128 stands for zero in the data rows.
Here is a table of points, one per row:
[86, 115, 202, 105, 170, 185, 163, 159, 130, 165, 102, 173, 163, 59, 209, 138, 170, 83, 57, 98, 144, 131, 154, 72]
[141, 158, 109, 121, 92, 122, 127, 167, 151, 153, 124, 112, 136, 149, 122, 57, 248, 127, 152, 119, 195, 90, 115, 82]
[111, 160, 84, 160, 13, 61, 35, 135, 245, 174, 122, 239, 17, 171, 148, 123, 69, 216, 43, 133, 108, 123, 114, 54]
[109, 149, 69, 71, 117, 150, 120, 83, 153, 141, 122, 125, 156, 144, 180, 99, 159, 133, 118, 96, 78, 84, 118, 165]
[132, 178, 114, 110, 112, 159, 113, 107, 161, 142, 148, 100, 199, 97, 129, 112, 96, 121, 82, 90, 111, 149, 89, 105]
[122, 167, 138, 178, 72, 147, 106, 141, 117, 195, 106, 141, 167, 115, 94, 142, 118, 176, 81, 75, 102, 139, 156, 127]
[218, 156, 119, 132, 105, 158, 94, 132, 133, 96, 94, 102, 82, 77, 139, 129, 142, 146, 89, 192, 152, 115, 127, 144]
[196, 107, 208, 123, 196, 91, 103, 84, 168, 77, 229, 123, 139, 107, 92, 154, 75, 107, 133, 16, 234, 182, 214, 59]
[130, 75, 194, 69, 124, 111, 163, 97, 124, 119, 97, 164, 153, 189, 122, 85, 71, 139, 148, 136, 193, 195, 94, 179]
[145, 125, 138, 104, 133, 81, 119, 85, 114, 139, 130, 105, 154, 127, 119, 138, 50, 128, 101, 206, 101, 149, 107, 166]
[82, 154, 94, 95, 137, 129, 120, 74, 104, 89, 178, 127, 144, 88, 67, 56, 201, 127, 85, 162, 209, 121, 122, 166]
[151, 209, 150, 33, 155, 44, 60, 112, 161, 145, 71, 98, 101, 30, 192, 99, 102, 177, 255, 57, 97, 22, 99, 242]
[115, 106, 128, 176, 147, 159, 104, 169, 140, 115, 141, 67, 205, 138, 187, 145, 119, 184, 126, 87, 135, 138, 129, 171]
[149, 126, 111, 149, 213, 151, 156, 139, 73, 166, 151, 148, 111, 110, 121, 115, 104, 114, 169, 135, 61, 155, 58, 65]
[167, 116, 93, 73, 81, 173, 164, 109, 132, 107, 200, 181, 147, 118, 129, 151, 141, 117, 112, 21, 99, 137, 101, 135]
[194, 210, 138, 153, 141, 137, 105, 117, 225, 95, 62, 175, 147, 148, 91, 104, 186, 40, 204, 96, 60, 140, 183, 121]
[130, 132, 108, 135, 143, 119, 75, 118, 114, 88, 152, 129, 92, 160, 143, 136, 183, 141, 90, 134, 115, 125, 134, 140]
[164, 123, 206, 169, 57, 107, 168, 213, 145, 209, 174, 110, 93, 183, 128, 66, 100, 24, 128, 109, 168, 66, 169, 163]
[81, 103, 133, 100, 108, 170, 106, 217, 78, 129, 113, 132, 170, 143, 122, 20, 151, 231, 82, 51, 136, 115, 47, 108]
[105, 123, 153, 68, 54, 81, 166, 135, 113, 139, 87, 111, 113, 124, 81, 188, 117, 112, 134, 61, 118, 76, 115, 129]
[71, 148, 116, 169, 141, 174, 104, 194, 115, 107, 167, 130, 99, 148, 117, 185, 247, 164, 185, 126, 183, 117, 188, 164]
[168, 118, 136, 108, 136, 115, 215, 93, 173, 122, 154, 127, 147, 141, 152, 184, 152, 137, 111, 145, 87, 129, 77, 126]
[153, 126, 123, 145, 138, 167, 107, 150, 99, 142, 108, 74, 67, 164, 150, 152, 155, 147, 157, 157, 162, 164, 91, 152]
[97, 136, 161, 135, 165, 234, 161, 73, 92, 130, 200, 129, 16, 109, 72, 108, 79, 163, 170, 104, 131, 118, 65, 82]
[72, 82, 107, 111, 209, 78, 101, 100, 131, 136, 150, 97, 131, 138, 121, 184, 109, 119, 123, 99, 81, 106, 145, 84]
[148, 206, 102, 79, 154, 132, 163, 114, 129, 181, 149, 144, 91, 127, 168, 179, 135, 108, 100, 129, 84, 148, 92, 147]
[63, 219, 123, 150, 132, 199, 175, 101, 119, 118, 196, 187, 85, 123, 57, 176, 76, 204, 150, 149, 152, 58, 74, 113]
[99, 149, 114, 99, 127, 92, 132, 140, 83, 177, 147, 88, 185, 113, 84, 115, 71, 61, 115, 146, 78, 175, 111, 80]
[131, 98, 84, 128, 199, 106, 141, 153, 101, 108, 67, 160, 83, 142, 172, 142, 142, 103, 91, 120, 137, 86, 140, 105]
[30, 170, 181, 74, 184, 150, 122, 138, 113, 167, 84, 146, 102, 117, 114, 120, 135, 84, 88, 134, 136, 104, 181, 86]
[132, 164, 118, 101, 109, 76, 102, 155, 78, 104, 156, 127, 127, 139, 153, 91, 178, 146, 112, 151, 102, 151, 98, 93]
[168, 155, 148, 156, 170, 114, 62, 127, 82, 161, 155, 121, 132, 108, 115, 109, 120, 169, 110, 179, 79, 135, 147, 131]
[161, 91, 143, 104, 180, 155, 108, 92, 111, 195, 138, 182, 118, 152, 117, 133, 77, 112, 161, 143, 224, 110, 97, 186]
[132, 121, 73, 186, 175, 170, 200, 138, 181, 158, 68, 146, 141, 83, 127, 62, 69, 128, 176, 193, 121, 85, 148, 67]
[94, 0, 236, 88, 81, 147, 69, 104, 106, 74, 95, 209, 210, 133, 117, 213, 178, 137, 227, 182, 12, 140, 92, 136]
[0, 84, 105, 195, 114, 45, 95, 135, 255, 102, 111, 144, 70, 53, 64, 167, 138, 64, 143, 135, 188, 235, 57, 177]
[90, 116, 108, 164, 155, 72, 93, 157, 88, 77, 152, 96, 151, 142, 181, 160, 133, 99, 136, 127, 98, 93, 109, 120]
[108, 134, 122, 106, 70, 200, 136, 98, 129, 130, 36, 60, 138, 85, 88, 192, 106, 108, 111, 57, 123, 140, 165, 117]
[118, 113, 153, 59, 94, 110, 209, 95, 134, 147, 128, 95, 95, 132, 117, 100, 167, 156, 156, 159, 156, 129, 153, 94]
[43, 61, 222, 153, 119, 144, 125, 147, 143, 131, 120, 100, 132, 193, 94, 89, 103, 157, 79, 98, 68, 60, 136, 126]
[85, 86, 49, 89, 165, 218, 175, 168, 132, 144, 168, 213, 165, 150, 196, 114, 144, 75, 127, 209, 185, 105, 177, 154]
[153, 69, 61, 178, 68, 81, 125, 107, 0, 134, 79, 120, 65, 152, 163, 148, 131, 95, 163, 86, 171, 95, 77, 86]
[83, 121, 64, 97, 149, 127, 121, 105, 116, 111, 153, 104, 175, 148, 91, 95, 162, 103, 100, 184, 163, 76, 174, 190]
[164, 98, 163, 163, 198, 57, 173, 123, 163, 129, 152, 118, 157, 115, 32, 108, 191, 143, 41, 100, 78, 52, 165, 175]
[77, 175, 116, 115, 140, 128, 67, 111, 126, 97, 88, 128, 104, 59, 196, 75, 112, 77, 176, 125, 150, 51, 75, 136]
[131, 125, 157, 92, 106, 126, 140, 126, 148, 114, 121, 107, 145, 108, 98, 119, 121, 145, 113, 155, 91, 118, 139, 116]
[142, 126, 86, 0, 123, 109, 105, 61, 146, 234, 204, 145, 157, 144, 114, 156, 169, 154, 140, 85, 105, 116, 168, 150]
[114, 126, 154, 167, 124, 119, 184, 80, 115, 124, 119, 74, 133, 125, 162, 103, 128, 204, 113, 135, 121, 122, 99, 129]
[181, 120, 155, 144, 71, 168, 109, 101, 156, 150, 136, 114, 146, 152, 101, 174, 127, 182, 117, 157, 193, 113, 165, 139]
[154, 127, 129, 93, 89, 148, 131, 122, 180, 38, 136, 87, 135, 126, 102, 152, 121, 76, 62, 124, 104, 133, 73, 111]
[122, 56, 168, 119, 139, 121, 171, 155, 118, 128, 121, 134, 124, 77, 158, 79, 96, 100, 142, 141, 94, 125, 100, 143]
[153, 129, 115, 142, 161, 139, 111, 95, 125, 179, 114, 108, 178, 153, 111, 141, 54, 94, 131, 144, 122, 118, 157, 181]
[117, 65, 177, 141, 172, 97, 79, 169, 138, 179, 82, 91, 78, 193, 137, 79, 147, 165, 114, 164, 134, 97, 82, 102]
[129, 82, 123, 197, 123, 89, 130, 62, 181, 114, 190, 158, 102, 34, 135, 26, 181, 121, 120, 143, 119, 169, 154, 115]
[165, 194, 177, 159, 117, 132, 191, 84, 148, 78, 112, 191, 110, 150, 181, 149, 113, 101, 128, 162, 70, 188, 157, 167]
[160, 139, 95, 169, 89, 134, 128, 98, 172, 167, 163, 105, 157, 116, 90, 104, 168, 99, 125, 131, 143, 110, 95, 146]
[139, 104, 82, 116, 148, 157, 111, 148, 79, 126, 96, 158, 99, 138, 101, 103, 61, 118, 136, 145, 144, 189, 166, 228]
[106, 120, 70, 124, 78, 129, 132, 95, 160, 108, 147, 88, 164, 116, 184, 108, 159, 170, 181, 157, 108, 162, 176, 106]
[100, 125, 132, 113, 129, 140, 124, 102, 67, 138, 147, 110, 131, 143, 151, 110, 133, 149, 146, 133, 158, 140, 148, 109]
[97, 136, 126, 156, 79, 140, 133, 108, 140, 144, 161, 97, 193, 107, 88, 121, 166, 170, 181, 145, 173, 159, 143, 116]
[181, 112, 124, 218, 11, 21, 165, 105, 0, 142, 45, 203, 179, 62, 87, 179, 146, 75, 97, 119, 171, 36, 130, 122]
[33, 91, 155, 208, 153, 59, 203, 95, 92, 171, 69, 197, 91, 44, 198, 157, 128, 187, 86, 124, 111, 214, 197, 146]
[134, 122, 106, 147, 130, 179, 98, 145, 80, 97, 143, 88, 108, 94, 192, 153, 49, 126, 80, 143, 129, 147, 212, 150]
[170, 180, 156, 113, 115, 161, 132, 139, 107, 170, 140, 144, 128, 118, 139, 150, 134, 127, 121, 151, 134, 141, 173, 174]
[166, 89, 119, 165, 117, 142, 92, 59, 182, 196, 115, 116, 102, 139, 113, 140, 147, 139, 130, 145, 149, 147, 113, 141]
[132, 144, 189, 142, 173, 143, 102, 101, 102, 113, 159, 103, 89, 122, 69, 148, 153, 136, 161, 181, 105, 118, 153, 152]
[171, 74, 112, 159, 96, 136, 98, 195, 124, 82, 234, 166, 121, 127, 176, 89, 104, 99, 152, 67, 133, 99, 129, 193]
[176, 158, 150, 91, 178, 101, 121, 176, 139, 125, 131, 113, 109, 105, 95, 139, 160, 112, 58, 162, 108, 142, 104, 97]
[134, 103, 96, 203, 163, 145, 130, 148, 200, 192, 112, 127, 182, 136, 93, 187, 102, 125, 212, 154, 98, 63, 177, 58]
[100, 188, 172, 75, 146, 125, 169, 94, 144, 122, 76, 96, 114, 154, 172, 119, 138, 162, 111, 142, 174, 89, 192, 153]
[165, 104, 79, 143, 159, 105, 137, 195, 137, 99, 186, 116, 159, 157, 142, 159, 152, 113, 117, 152, 91, 106, 57, 143]
[187, 69, 59, 90, 108, 111, 195, 243, 135, 53, 82, 203, 53, 101, 87, 148, 74, 237, 112, 109, 99, 118, 166, 172]
[132, 154, 96, 169, 137, 200, 76, 84, 75, 74, 56, 234, 130, 201, 39, 23, 79, 116, 124, 74, 66, 194, 112, 146]
[115, 136, 162, 144, 109, 200, 95, 145, 132, 59, 130, 89, 122, 118, 87, 183, 135, 97, 107, 132, 147, 94, 124, 131]
[136, 67, 126, 90, 103, 163, 101, 172, 163, 110, 97, 74, 83, 150, 114, 151, 175, 97, 149, 141, 139, 144, 165, 87]
[174, 177, 143, 121, 89, 173, 52, 114, 145, 160, 129, 150, 144, 185, 172, 181, 179, 101, 144, 117, 182, 183, 84, 104]
[114, 130, 109, 171, 179, 141, 192, 112, 151, 187, 57, 76, 149, 167, 136, 204, 182, 127, 86, 67, 167, 159, 64, 157]
[107, 163, 132, 74, 98, 117, 181, 150, 127, 118, 80, 78, 152, 186, 120, 112, 108, 134, 129, 230, 146, 131, 153, 108]
[153, 165, 159, 136, 112, 134, 155, 112, 128, 56, 94, 162, 94, 243, 98, 63, 208, 120, 199, 70, 104, 227, 186, 163]
[117, 99, 64, 118, 88, 147, 97, 125, 106, 73, 160, 64, 59, 104, 126, 90, 151, 107, 139, 112, 96, 126, 178, 92]
These points spread out most along one direction. Take the direction at right angles to it along which they spread out most. Go by this last direction. How many in every 100 of the points above lie lower along it than each point below? Round to a whole number. More than half of the points above lie lower than the first one.
[176, 98, 71, 138, 213, 87, 196, 118, 127, 4, 58, 136, 170, 164, 157, 130, 83, 163, 165, 57, 189, 128, 109, 61] 23
[71, 168, 83, 160, 89, 95, 72, 134, 151, 111, 124, 159, 131, 183, 156, 131, 46, 100, 116, 75, 131, 59, 176, 163] 23
[145, 116, 165, 165, 130, 103, 109, 126, 168, 140, 149, 70, 124, 170, 172, 137, 111, 120, 111, 134, 131, 171, 113, 127] 40
[85, 179, 207, 187, 136, 98, 240, 125, 115, 126, 210, 132, 87, 183, 174, 119, 77, 73, 160, 104, 89, 78, 87, 112] 68
[166, 133, 154, 127, 132, 155, 93, 227, 150, 141, 130, 128, 144, 47, 120, 111, 177, 154, 167, 123, 152, 135, 124, 141] 40
[168, 93, 107, 152, 179, 165, 108, 86, 73, 133, 95, 139, 75, 95, 156, 153, 120, 125, 79, 142, 114, 136, 170, 107] 41
[120, 119, 145, 86, 78, 137, 128, 136, 102, 100, 160, 162, 175, 121, 158, 163, 104, 121, 104, 182, 139, 116, 135, 130] 63
[141, 111, 179, 131, 185, 63, 147, 140, 126, 188, 95, 133, 188, 92, 98, 74, 79, 111, 92, 156, 102, 143, 126, 59] 93
[104, 181, 83, 52, 121, 41, 94, 185, 134, 73, 181, 212, 136, 166, 106, 124, 108, 175, 203, 104, 208, 176, 141, 38] 10
[155, 81, 125, 81, 72, 186, 137, 139, 142, 161, 148, 111, 113, 84, 130, 156, 88, 59, 129, 144, 99, 161, 89, 100] 40
[198, 141, 106, 141, 132, 118, 97, 54, 109, 148, 137, 99, 117, 147, 166, 136, 147, 145, 105, 154, 121, 156, 119, 118] 34
[78, 172, 69, 153, 155, 72, 170, 234, 79, 161, 118, 53, 139, 100, 105, 144, 118, 129, 165, 117, 62, 246, 93, 162] 49
[131, 135, 135, 153, 146, 115, 132, 190, 127, 91, 157, 127, 183, 100, 145, 179, 78, 156, 127, 147, 131, 141, 115, 124] 60
[125, 170, 132, 128, 109, 121, 94, 112, 155, 70, 98, 101, 156, 140, 150, 116, 135, 118, 128, 166, 174, 139, 64, 127] 31
